In the data rows, 500 means zero.
Here are some numbered points:
[631 590 582 561 537 538 549 579 608 594 559 518 465 646 384 305 366 397 458
 519 561] 0
[539 531 490 456 428 419 425 444 440 445 447 445 455 635 488 478 567 595 602
 600 576] 1
[334 635 605 597 612 669 707 699 628 541 460 389 338 713 292 477 374 464 561
 628 655] 2
[499 620 593 577 601 636 673 661 595 524 456 403 361 598 331 274 407 490 562
 614 636] 3
[308 713 764 827 875 836 659 428 235 129 091 107 164 433 368 286 649 750 783
 763 733] 4
[333 534 509 491 477 463 424 372 346 341 355 376 410 530 499 609 627 664 669
 644 610] 5
[490 609 590 569 583 617 642 639 581 522 465 411 378 356 347 585 432 505 572
 609 626] 6
[371 690 699 755 825 861 801 648 466 333 248 200 191 334 270 394 495 626 700
 728 720] 7
[684 718 726 737 769 841 903 883 802 673 539 426 312 706 163 745 196 311 448
 567 651] 8
[547 613 603 591 594 617 658 657 612 544 474 418 376 573 346 583 412 481 551
 592 618] 9
[624 555 508 477 471 480 499 493 466 446 428 421 419 323 444 308 527 572 603
 615 606] 10
[328 273 297 312 350 370 391 441 482 532 583 632 678 424 714 564 624 527 427
 343 299] 11
[750 527 496 475 477 470 439 426 393 387 393 405 426 347 494 511 603 639 649
 632 596] 12
[274 358 389 406 414 417 420 457 515 574 624 656 677 297 650 559 509 413 344
 314 315] 13
[369 656 638 638 691 736 765 725 618 513 414 339 293 295 271 304 392 506 593
 655 678] 14
[507 777 842 906 899 749 454 151 000 000 000 046 172 635 471 717 775 851 841
 798 756] 15
[331 345 420 494 526 538 551 567 622 674 716 744 742 503 646 672 394 255 177
 164 201] 16
[300 569 548 519 500 503 533 549 555 541 510 480 447 595 407 503 435 485 537
 568 591] 17
[697 366 385 402 400 393 390 423 483 541 599 637 661 464 650 339 533 450 384
 345 336] 18
[334 575 575 579 582 573 510 436 373 331 313 322 345 740 450 596 606 655 677
 660 628] 19
[496 225 242 283 319 355 390 424 469 524 578 628 679 330 737 370 668 561 441
 340 268] 20
[527 532 492 458 441 461 449 431 418 402 398 413 428 390 489 590 577 612 630
 628 607] 21
[421 603 577 554 537 543 590 636 643 619 577 525 465 324 369 612 345 383 452
 520 566] 22
[255 585 566 574 590 598 574 520 443 386 349 326 336 376 406 744 551 617 655
 662 641] 23
[402 521 496 473 435 389 344 300 294 316 342 384 430 706 543 414 662 688 678
 640 597] 24
[673 475 488 477 447 422 420 466 527 571 598 609 606 686 561 541 456 409 391
 402 424] 25
[364 437 462 469 440 410 408 433 504 568 617 642 646 402 594 448 462 390 358
 353 377] 26
[253 488 487 458 411 391 389 442 499 545 579 590 593 461 551 747 473 438 423
 433 453] 27
[402 515 482 443 402 391 410 463 507 527 533 531 519 623 496 607 475 481 492
 510 517] 28
[327 510 517 488 450 425 444 496 557 598 615 615 593 598 517 477 414 384 387
 414 451] 29
[534 538 516 502 477 452 413 343 316 316 328 366 409 328 520 644 647 681 671
 646 606] 30
[744 516 500 465 410 389 390 434 503 536 549 545 527 679 492 462 458 457 472
 493 514] 31
[703 436 463 461 454 414 402 457 516 590 630 651 657 300 604 546 480 407 361
 352 365] 32
[747 605 642 639 627 629 655 712 739 719 669 603 522 408 352 389 226 239 315
 405 490] 33
[282 542 541 536 520 514 546 584 629 638 623 596 553 407 455 628 364 357 378
 433 473] 34
[707 558 547 522 475 462 502 555 593 610 602 573 548 255 456 576 380 380 409
 456 502] 35
[479 386 401 406 397 386 385 416 479 535 591 634 655 284 643 743 531 459 395
 368 359] 36
[506 191 182 202 238 286 343 407 468 520 568 617 668 655 746 257 708 596 470
 358 265] 37
[607 540 554 538 512 504 537 585 643 654 652 625 579 275 460 506 339 333 353
 399 460] 38
[410 338 369 397 426 415 435 473 516 576 627 665 691 634 677 573 528 419 336
 293 286] 39
[315 535 511 478 418 340 235 167 169 215 286 368 446 532 605 740 720 730 695
 647 601] 40
[366 713 717 754 811 894 935 871 722 560 417 304 227 291 163 367 298 435 563
 656 693] 41
[755 539 500 467 438 450 469 489 491 477 467 454 449 555 456 439 518 553 585
 592 584] 42
[500 608 582 565 569 602 643 644 601 533 469 412 370 527 329 702 395 471 544
 595 620] 43
[347 424 471 501 500 492 503 538 588 643 679 693 691 462 600 481 399 296 246
 260 299] 44
[428 536 560 558 546 515 530 574 625 655 656 635 591 551 466 386 318 298 317
 374 437] 45
[638 407 456 494 498 487 482 514 574 626 664 686 681 384 600 260 419 329 280
 277 302] 46
[399 465 525 540 536 522 524 578 630 684 700 699 676 703 543 707 327 252 232
 266 331] 47
[328 511 494 447 411 402 418 468 505 525 527 523 515 561 494 386 498 511 530
 535 535] 48
[289 523 489 455 405 381 409 440 495 529 534 537 529 733 500 468 475 485 500
 522 535] 49
[616 168 211 278 355 416 452 484 523 580 632 681 728 716 759 641 624 488 349
 247 182] 50
[745 610 596 582 590 622 645 634 587 521 461 406 363 561 329 727 414 498 575
 611 634] 51
[398 401 428 433 427 400 401 445 510 572 617 652 662 382 621 269 487 413 364
 343 350] 52
[723 165 124 131 168 230 313 386 457 515 571 622 675 685 764 312 754 664 533
 409 299] 53
[635 263 286 320 347 364 378 414 470 535 600 651 694 635 715 386 610 505 401
 320 275] 54
[346 553 525 503 499 495 483 458 429 404 389 385 393 455 456 572 570 614 642
 638 617] 55
[314 545 509 484 482 477 471 448 421 402 393 387 403 626 470 412 584 623 638
 632 608] 56
[700 640 633 634 634 664 692 689 647 575 503 434 375 672 306 374 358 439 519
 582 619] 57
[425 437 441 423 392 371 368 420 490 549 594 619 624 354 590 516 486 428 401
 395 408] 58
[425 478 478 463 425 391 395 450 513 562 591 600 600 305 556 492 455 410 402
 414 438] 59
[694 140 120 142 196 282 352 405 471 522 581 638 690 495 781 287 743 638 504
 380 277] 60
[407 411 432 461 448 416 423 460 532 595 640 661 665 280 609 592 459 375 337
 330 342] 61
[526 528 491 447 416 425 456 497 531 538 539 531 512 536 474 471 472 488 517
 538 547] 62
[744 607 605 577 562 542 587 642 650 644 600 553 497 378 378 288 311 336 407
 480 538] 63
[447 659 678 675 668 702 755 793 790 731 657 567 468 596 275 658 179 223 328
 441 540] 64
[257 584 608 610 601 599 637 688 711 706 669 617 548 559 388 365 270 274 328
 402 474] 65
[561 767 789 859 971 999 999 866 640 447 288 183 118 343 129 437 366 536 671
 748 770] 66
[356 407 457 485 482 440 437 471 533 593 643 670 675 247 611 601 438 348 295
 286 308] 67
[670 693 708 767 827 851 784 615 426 289 204 166 169 595 282 436 529 651 722
 738 723] 68
[606 454 491 491 493 460 455 509 557 607 643 651 650 464 570 582 416 353 324
 335 367] 69
[731 520 544 537 527 501 536 589 643 661 662 650 609 734 486 255 323 281 293
 338 405] 70
[405 191 186 210 260 329 368 412 456 501 568 620 674 266 752 650 707 607 488
 380 295] 71
[676 610 601 617 633 642 594 497 402 330 299 287 302 538 392 366 577 653 700
 689 663] 72
[539 402 415 421 405 367 352 376 438 516 575 623 648 500 649 532 551 470 406
 374 369] 73
[386 586 545 505 494 514 549 570 554 519 490 457 430 684 399 323 442 492 546
 581 603] 74
[307 653 640 646 667 723 746 709 634 525 448 383 325 263 282 379 373 472 565
 626 656] 75
[264 524 553 551 521 487 494 553 615 643 655 639 609 750 501 419 357 319 327
 364 422] 76
[345 525 517 493 474 455 484 513 534 551 541 526 505 293 457 421 444 459 487
 510 524] 77
[705 688 730 778 806 743 573 348 180 105 096 138 213 270 430 588 691 764 781
 745 710] 78
[389 619 608 617 627 633 617 545 463 392 342 311 307 640 368 335 529 616 671
 681 668] 79
[374 527 490 442 411 402 423 453 471 481 472 468 463 538 469 570 517 553 578
 580 575] 80
[362 581 541 532 523 546 576 555 522 476 435 412 399 707 412 438 490 552 600
 625 622] 81
[624 660 681 687 693 729 762 797 780 711 632 540 445 637 278 706 194 254 354
 470 564] 82
[438 703 742 781 783 667 448 233 094 054 082 146 237 522 470 353 725 794 800
 762 722] 83
[445 618 600 577 574 589 642 685 673 626 568 499 438 523 336 756 329 391 466
 537 588] 84
[666 706 709 716 745 802 863 846 768 657 532 424 321 271 196 458 240 350 477
 584 657] 85
[304 128 071 051 090 179 284 384 462 516 564 607 661 666 768 713 784 699 573
 438 313] 86
[701 257 264 302 317 336 366 384 448 509 570 628 681 614 728 584 638 536 421
 340 286] 87
[275 556 526 512 487 488 504 507 499 475 445 425 417 690 425 617 497 550 586
 607 593] 88
[671 520 489 460 416 395 426 470 514 543 550 545 535 489 497 375 459 462 481
 504 524] 89
[436 590 573 554 573 594 622 625 580 527 474 421 388 351 365 597 422 486 552
 594 619] 90
[423 330 350 383 396 378 386 408 468 532 593 646 679 586 690 737 570 472 387
 340 310] 91
[610 447 508 523 527 502 490 549 615 665 693 690 670 695 550 405 348 275 260
 284 334] 92
[364 660 664 666 674 698 760 783 750 695 608 527 442 341 290 628 233 292 395
 496 577] 93
[295 539 507 455 430 429 454 500 517 517 512 499 482 507 459 559 471 500 529
 554 565] 94
[640 538 498 463 433 418 434 463 492 505 504 494 484 601 475 596 492 513 538
 561 566] 95
[263 298 348 393 441 449 455 490 523 583 640 678 716 713 710 742 557 432 323
 263 247] 96
[428 579 584 596 584 527 416 302 245 225 245 293 347 440 508 647 682 714 714
 672 628] 97
[677 535 509 467 427 415 440 491 519 543 541 532 516 630 472 370 452 466 487
 514 527] 98
[530 424 470 501 514 508 529 566 619 670 693 705 689 254 585 329 373 280 243
 263 312] 99
[654 564 535 511 496 501 525 532 521 498 473 447 431 662 429 564 487 540 579
 601 606] 100
[455 618 604 614 636 669 671 616 530 445 378 338 317 260 339 445 469 562 625
 658 653] 101
[348 658 661 657 669 706 756 779 746 665 576 482 389 727 256 600 248 329 431
 524 598] 102
[708 190 211 248 297 363 393 434 477 532 594 647 698 645 754 750 662 541 407
 301 235] 103
[682 524 534 516 486 477 490 547 586 610 615 598 569 285 477 257 383 377 404
 442 481] 104
[498 388 426 468 476 447 459 485 540 602 647 677 690 354 640 327 477 377 310
 286 296] 105
[287 644 656 701 739 727 620 464 327 245 217 215 248 665 390 697 622 711 742
 724 693] 106
[452 552 528 514 519 525 512 481 431 401 377 372 385 682 455 486 568 621 645
 640 619] 107
[597 658 640 661 717 756 787 738 624 523 423 339 286 544 253 386 379 482 579
 645 666] 108
[333 574 547 528 519 530 556 568 569 549 520 482 451 526 395 449 405 455 518
 567 596] 109
[413 596 569 564 567 575 570 520 452 395 354 335 335 520 395 321 540 611 654
 662 646] 110
[655 588 559 546 553 577 581 547 496 447 411 383 371 700 378 619 490 562 616
 634 631] 111
[635 577 547 519 514 535 557 568 546 513 473 437 414 596 400 557 458 512 561
 593 607] 112
[279 637 672 671 667 691 731 782 793 756 702 626 525 555 312 252 157 174 254
 370 484] 113
[443 590 557 543 541 554 574 571 544 511 469 437 412 261 394 308 459 523 574
 607 612] 114
[293 478 510 519 501 485 481 519 584 624 655 656 636 642 536 748 383 327 321
 351 393] 115
[745 526 495 449 408 390 413 458 502 533 541 538 527 626 501 252 481 485 498
 521 534] 116
[382 733 793 897 979 961 786 503 252 104 044 048 104 564 320 387 634 753 806
 791 757] 117
[398 533 498 456 413 422 442 490 503 503 494 476 471 717 471 395 511 539 566
 578 575] 118
[546 558 539 535 533 509 480 409 347 329 320 335 367 607 468 686 612 665 676
 651 621] 119
[694 423 478 515 507 484 481 528 588 643 678 688 688 350 599 504 399 303 255
 260 298] 120
[366 364 394 406 383 373 363 395 464 536 595 633 664 638 658 402 550 464 390
 342 334] 121
[632 541 592 605 593 559 572 624 663 694 688 663 616 494 466 487 276 229 237
 300 380] 122
[357 657 670 725 765 766 670 498 338 233 189 196 227 384 376 305 611 707 748
 738 700] 123
[390 683 695 749 821 862 778 604 421 285 211 177 182 511 293 340 541 662 728
 745 728] 124
[571 399 416 419 404 372 374 414 482 554 601 631 647 302 629 353 510 427 370
 350 357] 125
[525 655 667 660 657 700 765 799 774 711 625 533 442 530 266 266 197 250 357
 459 553] 126
[374 263 297 332 381 405 412 446 484 543 605 655 694 716 715 340 597 477 373
 300 257] 127
[377 549 540 548 553 537 483 399 331 295 300 323 366 456 487 606 644 687 694
 661 615] 128
[697 531 505 458 445 445 473 507 520 521 509 487 469 354 439 277 473 507 539
 559 563] 129
[383 575 556 532 505 498 547 582 600 610 584 548 506 718 414 461 373 396 445
 495 539] 130
[465 109 075 084 146 249 348 413 479 530 576 626 677 592 770 706 758 664 529
 392 279] 131
[621 586 550 533 527 552 588 592 573 537 494 457 421 396 375 283 423 480 545
 586 602] 132
[650 450 460 467 426 398 394 428 490 556 605 630 643 645 600 291 483 416 379
 376 389] 133
[450 473 463 434 401 399 412 462 515 559 583 587 581 632 542 675 480 461 454
 465 477] 134
[315 536 489 448 417 408 444 460 475 479 469 467 471 348 470 402 509 547 573
 584 578] 135
[563 555 539 497 461 458 484 532 553 557 547 528 503 581 451 524 436 456 486
 518 542] 136
[722 560 533 496 485 496 512 543 536 519 489 464 445 698 436 695 485 535 572
 595 600] 137
[715 169 190 232 290 350 389 428 473 526 585 647 695 687 764 502 686 560 425
 314 230] 138
[742 563 530 506 477 479 506 532 539 519 495 462 435 530 410 348 457 501 547
 579 581] 139
[339 617 616 619 642 656 615 534 441 361 315 300 298 695 376 485 531 613 664
 673 664] 140
[593 570 564 544 525 450 342 260 212 225 264 321 388 399 549 286 702 730 707
 660 619] 141
[438 618 608 626 668 701 668 591 483 392 331 293 285 376 345 345 515 604 670
 691 675] 142
[546 678 674 678 690 743 814 816 770 676 573 469 372 599 219 298 224 319 442
 546 620] 143
[730 388 410 429 435 410 423 452 510 565 616 653 670 335 632 320 482 395 337
 322 327] 144
[616 635 615 608 619 657 705 704 642 563 481 410 359 376 307 666 379 456 539
 599 626] 145
[613 556 577 571 555 546 574 624 657 665 649 609 563 560 427 524 299 298 334
 392 465] 146
[346 533 585 612 585 562 567 611 665 696 698 679 633 434 487 290 289 243 256
 314 386] 147
[416 438 467 485 477 462 471 512 576 621 655 667 660 409 577 720 412 339 306
 311 346] 148
[479 706 706 715 770 841 869 807 689 542 421 326 253 311 212 755 339 469 583
 664 708] 149
[311 574 549 529 526 520 562 570 560 545 511 484 456 564 422 270 447 494 541
 579 593] 150
[265 529 504 471 466 456 440 407 372 366 368 386 410 275 488 414 608 636 648
 623 597] 151
[427 595 582 581 583 568 526 455 387 334 313 317 335 681 431 243 585 656 684
 675 649] 152
[259 343 389 436 467 473 477 509 556 617 664 696 710 577 658 525 475 366 287
 260 263] 153
[285 547 511 469 460 464 480 501 492 471 456 440 436 593 460 248 527 561 587
 598 593] 154
[643 655 677 699 679 570 389 207 109 092 135 214 300 651 515 599 726 774 764
 719 677] 155
[314 646 657 654 657 674 738 771 761 713 639 556 467 381 287 298 203 254 352
 456 544] 156
[473 756 768 820 925 999 999 926 731 534 369 241 149 286 099 739 292 463 616
 710 752] 157
[363 519 482 449 425 428 435 442 440 445 442 440 447 401 473 247 552 589 604
 600 580] 158
[478 525 501 468 442 446 438 459 467 471 469 460 462 578 485 256 537 569 587
 590 583] 159
[406 630 629 628 624 652 703 744 746 697 636 557 471 310 308 517 227 271 357
 454 537] 160
[422 555 553 530 466 371 257 177 174 219 284 364 441 428 599 617 716 732 708
 651 616] 161
[650 584 566 558 563 575 588 587 551 499 451 410 383 282 369 541 442 514 574
 603 615] 162
[499 557 548 528 482 419 312 237 210 233 284 348 422 562 576 733 705 720 695
 652 610] 163
[292 620 653 660 648 653 687 736 753 743 698 629 543 460 337 495 182 182 252
 362 460] 164
[674 535 540 508 478 455 470 513 560 584 582 572 536 378 462 441 405 406 430
 457 493] 165
[321 525 484 452 427 436 458 472 485 481 475 469 464 294 476 747 510 538 558
 579 575] 166
[589 521 498 455 419 398 420 474 522 553 574 575 566 717 516 438 466 462 478
 499 516] 167
[436 631 633 668 711 702 604 459 332 252 226 231 266 509 394 297 598 678 722
 717 685] 168
[255 448 510 534 537 520 502 548 600 643 668 677 662 379 569 615 375 297 264
 282 329] 169
[568 190 220 271 344 395 422 445 491 538 594 654 699 433 754 329 656 531 402
 302 230] 170
[669 474 519 537 523 518 526 570 620 660 682 681 657 717 539 746 351 285 277
 311 369] 171
[270 547 522 480 402 283 182 125 154 224 300 385 463 258 622 757 737 735 693
 642 599] 172
[525 518 520 494 458 443 451 498 556 580 593 589 566 676 497 760 408 398 413
 450 481] 173
[326 608 594 609 622 595 530 420 333 289 271 282 310 276 436 285 627 694 716
 701 665] 174
[373 415 425 429 402 377 385 426 502 563 607 630 641 289 606 338 496 426 391
 375 379] 175
[721 611 608 582 536 528 588 635 672 661 613 564 503 713 373 671 305 332 397
 471 532] 176
[550 310 375 429 454 470 467 502 561 615 670 707 725 696 681 301 485 365 263
 223 225] 177
[386 701 695 721 791 839 852 772 633 501 383 298 239 343 213 388 352 485 605
 680 711] 178
[256 323 347 374 405 420 418 440 483 537 595 642 677 326 689 508 574 473 377
 318 300] 179
[284 259 286 319 351 376 389 424 477 533 591 639 680 643 714 673 615 503 394
 313 271] 180
[386 544 521 514 505 508 496 455 432 398 387 392 392 412 453 462 563 614 639
 630 607] 181
[257 657 667 703 738 723 605 427 275 181 157 174 221 687 398 556 636 719 751
 736 706] 182
[529 525 497 455 415 393 415 452 497 519 524 518 508 624 475 446 480 503 527
 538 542] 183
[294 601 588 585 600 625 641 616 557 486 417 370 342 331 341 523 449 529 606
 634 642] 184
[738 444 468 473 457 422 413 447 515 583 623 647 648 639 594 579 450 383 343
 351 379] 185
[576 255 271 299 317 343 360 399 455 508 574 628 678 580 727 407 637 542 432
 346 293] 186
[490 573 553 559 575 563 541 468 407 366 346 341 356 569 437 483 578 639 661
 650 631] 187
[392 599 601 579 559 564 593 634 659 643 607 557 501 594 380 658 304 331 392
 472 535] 188
[386 586 565 567 572 607 595 552 491 421 378 351 342 427 386 378 514 590 638
 652 639] 189
[285 540 508 468 447 436 453 477 488 489 483 473 466 671 462 361 502 538 563
 574 575] 190
[436 565 558 518 482 478 510 550 580 583 574 552 521 534 441 389 392 405 435
 479 519] 191
[339 534 520 495 468 454 460 481 515 530 526 515 494 637 458 291 453 473 502
 527 540] 192
[553 553 522 489 419 333 231 164 174 230 302 382 459 475 604 434 715 719 696
 654 612] 193
[420 283 336 392 437 456 459 490 531 590 646 687 715 266 708 656 541 405 300
 244 227] 194
[255 288 341 381 410 424 430 458 508 568 623 675 708 472 704 565 558 447 338
 273 248] 195
[471 534 490 454 437 431 434 446 434 431 427 424 436 615 482 536 571 614 623
 619 595] 196
[647 277 313 353 384 397 410 442 488 549 607 659 699 306 704 584 565 453 355
 293 258] 197
[600 592 594 581 583 587 629 662 663 643 591 533 468 665 350 598 306 345 419
 485 549] 198
[548 600 622 625 629 631 689 743 762 745 699 632 551 699 354 316 213 222 297
 388 472] 199
[306 527 549 543 526 506 528 585 640 665 670 646 603 536 473 409 321 288 304
 356 421] 200
[310 555 529 500 448 325 215 146 148 213 287 370 449 583 613 731 727 728 688
 648 603] 201
[255 314 357 387 412 405 398 424 479 550 612 662 690 539 684 624 555 452 363
 301 283] 202
[606 555 545 520 460 358 228 168 171 222 290 361 437 723 601 605 716 727 684
 643 602] 203
[286 534 502 465 436 426 453 491 512 530 522 503 482 318 453 457 476 504 538
 558 569] 204
[476 525 597 644 636 637 665 698 743 758 749 720 658 549 454 695 200 129 152
 223 322] 205
New points follow, each followed by the number of its nearest point above by angle, seen from the average point of the numbered points.
[496 593 561 543 535 560 589 600 572 532 482 433 394 487 361 625 425 491 554
 599 613] 43
[378 514 519 494 466 460 481 532 578 611 622 611 584 689 486 305 381 359 376
 411 457] 76
[495 291 357 428 464 483 497 519 570 624 672 710 733 719 694 452 492 358 259
 210 208] 177
[667 637 634 632 647 677 713 726 698 624 540 462 386 709 280 604 289 375 484
 565 617] 8
[291 561 540 525 501 448 381 313 273 279 305 347 399 541 529 555 673 709 694
 659 619] 5
[512 389 410 436 427 402 417 450 507 572 616 648 660 613 628 500 491 410 353
 328 336] 39
[348 507 515 492 452 441 463 508 573 606 623 617 596 604 507 625 399 363 375
 398 444] 115
[637 594 584 560 539 555 590 645 656 630 588 533 476 662 371 310 324 360 429
 495 550] 0
[703 570 549 531 526 525 525 504 477 443 415 399 389 367 419 495 523 583 611
 621 608] 12
[742 565 534 506 485 496 526 534 531 492 459 434 408 753 414 703 489 544 582
 603 600] 137
[535 510 491 450 415 389 421 475 523 559 571 568 558 646 515 432 469 453 466
 484 503] 167
[628 177 161 167 211 270 340 400 458 516 567 618 674 484 760 338 718 619 498
 384 297] 60
[279 449 470 475 454 427 444 481 544 601 631 650 644 666 579 454 432 369 339
 352 379] 29
[638 168 114 099 112 186 294 385 458 506 553 601 658 693 761 269 768 689 563
 437 324] 53
[745 550 527 506 509 473 444 405 360 345 345 358 388 510 486 543 618 658 667
 648 612] 12
[431 534 509 468 420 398 430 473 515 532 534 526 514 502 481 629 471 490 510
 527 539] 28
[470 599 606 601 577 582 630 683 713 695 650 594 521 734 360 458 248 265 334
 422 493] 199
[566 351 407 445 459 447 438 463 524 591 646 686 701 738 652 274 476 368 291
 254 268] 177
[740 628 625 638 666 694 682 606 506 413 346 316 303 672 336 437 476 574 639
 661 657] 68
[406 538 502 467 456 444 474 494 499 481 460 444 430 352 453 609 524 565 592
 600 589] 166
[606 562 544 500 411 287 157 106 131 203 285 375 461 548 627 437 740 734 692
 642 601] 193
[567 569 558 526 501 510 550 599 629 625 601 564 523 267 420 425 346 364 415
 470 527] 38
[664 483 546 587 603 584 596 643 683 713 726 714 675 428 514 311 275 199 188
 234 309] 122
[712 613 595 572 588 614 651 666 633 580 514 461 400 747 337 430 368 427 501
 562 602] 57
[719 576 555 540 548 530 503 462 394 364 344 345 364 477 440 385 577 634 661
 658 632] 72
[522 536 503 456 425 418 445 501 529 540 540 522 503 433 469 466 473 496 509
 532 543] 62
[741 499 521 511 477 445 455 509 564 607 622 621 601 282 512 435 396 363 378
 402 437] 165
[281 557 533 527 522 490 442 372 322 311 316 340 374 583 492 717 642 684 681
 656 619] 5
[556 132 089 092 143 229 315 392 454 519 581 633 684 507 771 591 763 669 538
 403 291] 131
[310 470 467 458 422 388 403 455 528 585 610 622 617 467 562 254 444 402 385
 401 423] 52
[579 585 563 536 512 534 571 592 598 568 527 484 441 301 374 269 386 436 502
 550 583] 132
[541 550 537 539 526 513 423 341 299 278 294 324 370 517 508 407 665 703 698
 667 624] 141
[361 283 333 390 429 443 461 478 531 593 648 693 720 345 697 621 532 409 309
 249 230] 194
[590 559 533 518 516 532 546 528 513 474 442 418 401 460 410 755 493 548 590
 605 602] 51
[508 556 535 525 508 496 460 405 371 345 340 355 379 475 476 358 606 651 664
 649 621] 141
[463 225 229 257 294 323 368 406 472 530 586 639 680 353 737 405 666 557 438
 337 277] 20
[514 530 507 483 458 391 322 274 254 275 319 371 432 255 573 744 690 704 674
 631 592] 30
[693 524 483 431 410 403 414 450 456 467 476 471 471 623 482 586 536 577 595
 598 589] 95
[444 573 558 563 570 565 532 467 409 370 344 346 354 661 432 336 583 642 669
 656 625] 152
[630 554 552 524 511 498 533 579 600 618 607 583 551 348 455 261 370 380 412
 460 511] 104
[303 164 139 142 182 258 330 392 454 514 567 619 672 326 762 547 736 640 509
 387 295] 71
[633 472 468 444 416 396 401 450 508 551 574 591 589 465 554 758 472 433 424
 431 448] 36
[667 215 248 292 333 386 422 458 508 564 620 674 717 326 745 541 614 477 349
 255 211] 197
[426 324 375 422 454 458 453 477 530 588 641 682 703 331 680 559 522 405 318
 272 264] 194
[295 528 486 437 395 383 424 456 488 506 498 491 483 358 482 395 516 539 554
 560 564] 135
[408 534 501 454 442 442 440 443 433 422 418 422 432 653 479 504 563 601 620
 609 598] 196
[641 664 667 666 678 708 755 763 719 637 541 452 369 660 258 619 283 372 484
 570 624] 8
[561 534 501 477 473 470 489 505 497 482 461 446 436 382 447 450 516 554 581
 592 580] 10
[690 535 522 507 469 390 304 251 241 275 322 373 436 320 570 730 688 698 680
 636 593] 30
[331 631 639 672 662 608 467 322 219 178 190 224 295 571 479 390 683 744 741
 716 671] 83
[405 534 548 538 527 513 522 577 615 634 628 602 561 341 453 646 347 335 364
 416 463] 34
[678 124 136 191 267 348 415 455 501 554 605 655 705 714 777 739 705 582 437
 305 215] 103
[543 618 599 608 623 649 655 617 544 476 413 367 341 338 349 492 467 550 611
 645 645] 101
[689 518 551 549 520 510 532 589 641 677 684 664 628 642 494 640 310 264 267
 320 397] 171
[586 525 505 484 456 377 302 244 232 258 303 366 429 528 572 693 694 720 695
 650 599] 163
[752 565 536 535 515 487 453 402 365 344 341 351 379 359 482 588 620 658 665
 650 615] 12
[744 501 505 489 449 438 443 497 557 594 618 622 604 393 519 392 403 377 383
 412 447] 165
[292 564 536 517 509 523 527 532 502 467 440 413 401 530 416 315 496 546 587
 605 602] 154
[505 609 649 654 646 629 651 701 725 726 692 628 553 729 362 241 209 203 267
 363 457] 199
[543 628 595 574 574 605 650 646 598 526 460 401 359 397 333 559 422 498 569
 614 639] 6
[704 594 559 523 516 543 590 597 566 521 473 437 407 528 394 535 454 509 557
 592 613] 112
[274 540 525 486 475 480 503 552 571 577 568 543 510 660 443 244 421 439 471
 500 532] 192
[343 434 488 513 505 478 479 512 578 637 672 683 674 442 576 526 390 309 278
 281 325] 44
[700 589 581 543 527 531 578 636 640 620 579 528 479 434 376 294 341 375 441
 503 554] 63
[288 546 573 576 556 556 573 631 669 685 676 638 589 405 437 252 289 271 306
 371 440] 147
[663 172 191 235 313 377 427 466 500 547 603 659 711 442 765 434 662 534 398
 290 220] 170
[505 577 569 576 576 534 426 317 253 232 257 298 354 340 509 281 680 717 706
 676 631] 141
[395 590 611 601 593 600 633 693 732 729 690 627 542 413 357 539 228 234 302
 390 477] 164
[498 233 274 315 369 405 418 454 498 557 619 668 709 497 731 301 604 479 361
 281 235] 170
[319 557 540 508 480 485 502 545 562 553 536 507 474 573 431 460 430 455 487
 522 545] 17
[590 159 141 172 222 299 359 403 457 512 570 616 667 476 750 279 731 637 511
 392 289] 60
[367 581 558 531 540 570 612 635 608 565 519 470 431 560 375 245 402 459 521
 562 592] 150
[505 516 535 533 508 469 459 519 580 617 636 623 597 280 507 736 389 357 362
 391 434] 148
[703 509 469 434 411 412 436 439 449 453 445 445 447 396 480 483 553 593 609
 597 587] 12
[398 653 680 716 703 605 420 231 131 106 138 206 286 587 506 403 726 771 762
 722 679] 83
[739 376 452 509 527 532 543 557 612 666 698 722 716 366 621 488 389 268 206
 201 241] 120
[714 541 510 493 485 502 504 473 443 412 393 391 399 515 466 527 572 617 630
 630 608] 12
[534 552 540 479 383 269 149 101 143 209 294 386 474 728 633 573 735 734 699
 647 605] 203
[535 507 505 485 454 424 436 485 552 588 606 605 588 701 507 550 405 378 388
 417 451] 25
[685 521 588 621 628 613 635 670 718 743 739 718 666 525 478 525 229 166 179
 243 339] 122
[516 591 566 541 527 545 566 599 604 580 555 508 459 300 372 544 365 408 474
 533 576] 22
[255 276 335 390 438 462 463 475 514 572 635 683 716 467 710 498 546 409 301
 234 220] 195
[418 578 576 549 517 538 580 625 641 628 601 567 511 678 392 476 333 360 415
 475 522] 130
[431 539 526 500 477 489 514 563 593 598 580 558 522 575 449 578 407 425 459
 497 527] 188
[737 579 549 524 530 549 555 518 469 413 384 370 366 294 411 265 529 591 625
 633 627] 10
[639 551 524 479 427 344 250 209 223 262 318 384 452 739 592 551 703 716 679
 642 603] 203
[612 577 560 536 507 517 555 604 622 615 582 537 486 577 388 359 350 385 436
 496 543] 0
[366 521 523 502 458 435 458 511 570 598 600 584 563 280 497 492 408 389 401
 436 477] 59
[722 658 657 647 658 689 736 768 739 661 573 484 393 395 258 522 247 327 441
 540 610] 85
[740 386 419 429 440 414 426 445 502 572 614 653 668 564 633 715 497 413 353
 323 333] 185
[654 212 281 366 443 482 508 521 561 617 674 718 751 611 744 409 555 402 262
 179 156] 177
[717 619 645 641 621 631 676 732 751 721 657 587 507 352 333 580 227 261 343
 434 512] 33
[371 553 536 495 444 356 249 178 174 213 280 357 434 415 593 515 710 723 691
 654 617] 161
[420 356 387 395 389 388 394 445 501 565 616 653 672 472 645 244 512 425 356
 317 316] 52
[375 530 490 454 423 406 429 464 500 503 500 487 475 670 469 467 502 523 554
 566 565] 118
[488 556 532 507 447 354 243 172 165 205 279 356 433 336 588 616 717 732 701
 656 607] 161
[723 478 520 534 521 516 517 559 621 664 689 682 649 706 523 256 331 262 251
 292 354] 70
[443 591 575 552 540 551 582 617 621 597 555 512 466 564 387 714 369 412 471
 529 565] 84
[378 546 540 514 468 457 477 533 577 588 582 558 528 729 460 641 408 410 446
 483 517] 173
[683 544 543 530 511 499 527 570 604 627 627 603 564 422 458 292 362 351 383
 426 478] 104
